rotation steps, each row followed by its count of steps:
The counts run from 0 to 139.
[108 108 143 147 106 113 100 102 123 164  81 154 179  97 122 140 176 127
 109 157 152 170 167 163 132 147 142 149 136 147 157 143 144 136 150  90] => 84
[ 85 120 148 138 151 104 169 141 126 134  69 162 151  90 144 118 151 125
 131 128 144 149 157 145 129 133  93 114 109 138 160 144 155 172 164  75] => 27
[120  79 126 170 145 102  97 146 132 119  68 136 143  84 121 136 169 138
  97 111 133 160 165  94 100 104 127 129 128 142 149 121 186 133 127 122] => 63
[118 122 141 126 144  98 131 137 130 143  79 189 145  99 106 129 162 156
  94 122 122 132 124 137 160 139 117 122 127 150 137 140 172 123 210  98] => 19
[131 136 159 114 131  99 121 142 131 128  86 186 150  81  88 133 156 140
  93 112 139 130 137 134 168 135 107 125 117 162 133 155 169 130 190 106] => 17
[130 111 137 146 126 112 116 129 185 137  79 165 155  63  99 124 143 138
 110 107 160 129 116 128 111 141 125 126 107 160 134 146 183 116 162  88] => 103
[ 90 116 192 139 116 107 154 171 156 125  83 172 143  88 127 117 146 118
 115 149 145 152 129  84 152 142 114 140 113 109 145 125 166 164 119 110] => 34
[130 121 144 160 117 117 137 176 123 169  94 158 138  95 124  86 165 125
  71 123 108 118 141  85 169 158 107 154 126 121 169 143 132 139 127  99] => 137
[111 105 120 151 158 101  87 162 129 139  76 149 146 112 122  99 170 144
  88 124  87 134 154  89 141 115 124 147 139 156 167 119 180 116 148 131] => 59
[138 119 145 159 113 115 126 173 127 170  93 166 136  91 115  90 165 121
  68 126 112 133 140  82 161 154 114 156 119 123 169 148 134 141 124 114] => 138
[ 69 126 129 165 107 131 108 114 128 160  80 157 180 122 126 107 181 143
 121 164 121 141 154 140 126 145 138 151 126 128 114 116 152 134 152  66] => 88
[132 147 154 131 115  99 119 152 131 117  96 181 151  80  79 134 162 122
  80 118 144 122 141 124 166 125 104 139 103 159 115 155 155 146 166 101] => 15
[122 111 133 148 135 114 128 128 181 143  81 164 155  68 107 122 145 144
 117 100 157 124 120 134 111 143 124 122 115 164 137 150 181 107 162  71] => 104
[108 121 183 145 122 108  94 142 102 138 108 161 163  72 123 165 166 141
 110 127 137 148 148 103 170 147 125 111 159 129 147 145 161 107 115  77] => 75
[102  90 168 138 123 122 174 169 158 134  80 149 161 110 129 122 149 139
  97 133 149 127 122  96 167 166 125 153 140 138 182 128 158 118 137 102] => 38
[109 109 142 147 135  91 165 141 132 133  62 170 135  87 134 130 154 124
 113 129 144 155 151 150 108 119  99 118 104 129 140 140 163 173 169  79] => 25
[ 96  94 197 125 115 115 165 171 156 125  79 158 155  91 129 127 144 126
 113 135 150 143 127  91 158 159 116 142 124 129 167 131 167 134 122 112] => 36
[106 111 168 145 104 135 155 176 124 147  79 147 157  75 137 103 156 149
 109  92 133 114 165 111 151 164  89 138 128 112 150 139 134 140 122  87] => 133
[ 65 142 154 150 152 112 165 159 132 136  87 168 143 109 147  94 161 127
 129 149 125 139 138 106 157 134 110 126 119 119 154 123 154 176 153  75] => 30
[121 121 147 157 116 128 144 177 118 165  89 151 149  97 129  87 163 133
  78 116 105 107 144  92 170 166 101 148 130 123 168 141 134 133 127  94] => 136
[ 79 114 136 152 116 129 102 103 123 165  80 154 185 112 128 118 177 143
 127 158 137 158 163 158 133 153 143 148 137 143 144 131 147 129 160  76] => 86
[ 91 118 131 157 113 119 136 183 144 159  92 169 139 127 123  98 168 170
 118 104 104 116 176 122 134 134 115 172 121 130 155 135 144 105 113  74] => 49
[ 87 130 160 135  98 130 110 139 137 124  78 137 207  88 109 109 144 107
 108 145 137 107 149 122 139 152  98 137  99 158 119 131 165 131 133  86] => 94
[ 91 122 181 134 145  93 152 159 143 125  94 194 123 126 130 116 174 128
  99 140 113 121 125 121 158 112 109 148 159 150 127 122 183 135 158  98] => 117
[ 97 113 144 143 139  98 167 143 127 131  66 166 144  86 139 126 150 122
 124 130 148 152 158 154 119 128  95 115 105 136 150 143 161 174 166  78] => 26
[111 144 117 175 150 101 150 142 165 144 107 176 128  98 117 108 168 130
 107 117 141 109 128 133 122 113 116 134 119 158 133 147 163 137 151  40] => 108
[ 87 134 151 130 111 133 111 139 142 124  80 136 208  89 112 103 144 110
 103 143 134 100 138 116 154 157 102 137 104 164 129 132 163 126 145  87] => 95
[114 152 122 173 146  95 147 144 162 138 111 184 124  98 117 111 167 124
 108 121 142 116 134 135 120 105 112 140 117 157 129 149 161 152 140  46] => 109
[ 91 104 141 143 142 129 161 140 151 129  70 144 149 100 137 108 178 162
 106 116 151 141 157 134 158 134 124 155 160 135 167 112 144 167 176 112] => 125
[101 115 179 141 138  91 153 160 146 121  90 191 124 121 128 121 175 119
  85 145 117 122 124 118 152 108 113 152 159 143 126 116 181 146 155 107] => 118
[ 87 127 158 140  91 126 108 136 136 124  74 140 202  86 111 111 147 104
 108 149 137 114 153 123 129 146  99 143  96 146 110 129 161 140 125  83] => 93
[117 120 145 142 103  94 110 184 125 141  86 163 142 106 114 108 159 119
  89 117 104 121 185 112 130 111  92 169 107 149 150 142 150 131  95 106] => 53
[ 99  89 182 130 119 119 169 168 159 130  79 151 160 101 133 126 146 135
 106 134 150 135 124  95 163 164 119 145 133 138 175 132 165 124 132 110] => 37
[105 147 137 183 139 108  94 147 114 122 116 145 145  75 120 148 182 136
 103 130 141 145 159  78 157 113 130 121 142 117 140 128 149 153 103  67] => 71
[ 83 125 155 152  85 125 108 136 136 129  75 146 192  93 109 112 154 106
 108 155 139 120 157 122 119 138 108 145  97 136  98 125 160 147 122  81] => 92
[111 134 111 171 151 108 149 138 167 144  98 174 138  98 119 109 163 140
 112 109 142 106 124 137 119 122 117 129 126 163 136 147 169 121 158  42] => 107
[ 86 145 192 119 148  99 137 156 142 132 102 193 134  95 123 112 168 132
 131 115 129 131 147 140 154 117 102 132 139 167 136 149 175 137 143  85] => 114
[108 123 129 162 103 103 123 188 133 152  94 167 134 123 118 102 166 145
  96 117  94 112 179 112 127 115 105 176 111 131 144 132 146 122 102  82] => 51
[115  94 135 159 122 117 172 165 170 144  88 150 146 115 124 115 161 144
  83 140 151 127 122  94 164 152 140 174 139 135 187 126 147 129 137  98] => 40
[124 125 151 115 140 101 123 140 129 135  82 186 150  88  96 129 160 150
  95 113 129 130 130 138 165 139 111 122 122 158 136 149 170 126 201 103] => 18
[118 118 132 137 148  96 139 138 133 145  74 190 136 105 111 126 161 157
  92 126 117 130 120 136 150 134 114 123 130 139 132 136 173 123 212  94] => 20
[109  85 125 170 158 112 109 141 121 111  74 121 160  78 133 142 168 144
 111  99 144 152 176 107 110 117 122 114 135 151 158 129 176 127 126  96] => 65
[131 140 159 120 123  96 117 148 133 121  92 186 152  77  86 135 158 129
  86 115 142 127 139 130 166 130 106 132 108 160 127 157 162 138 176 106] => 16
[122 110 125 156 138  88 150 142 134 145  67 190 123 105 117 127 164 143
  88 137 123 140 126 135 121 117 115 124 116 124 127 130 171 150 196  88] => 22
[ 91 129 156 160 124 151 126 137 136 118  94 157 171  97  98 112 176 137
 126  92 158 122 150 129 130 147 124 137 115 168  94 149 168 116 142  74] => 8
[106  91 151 149 124 118 176 168 164 138  85 149 156 114 131 118 155 144
  90 137 146 125 120  94 165 161 134 160 138 137 187 128 154 122 142 100] => 39
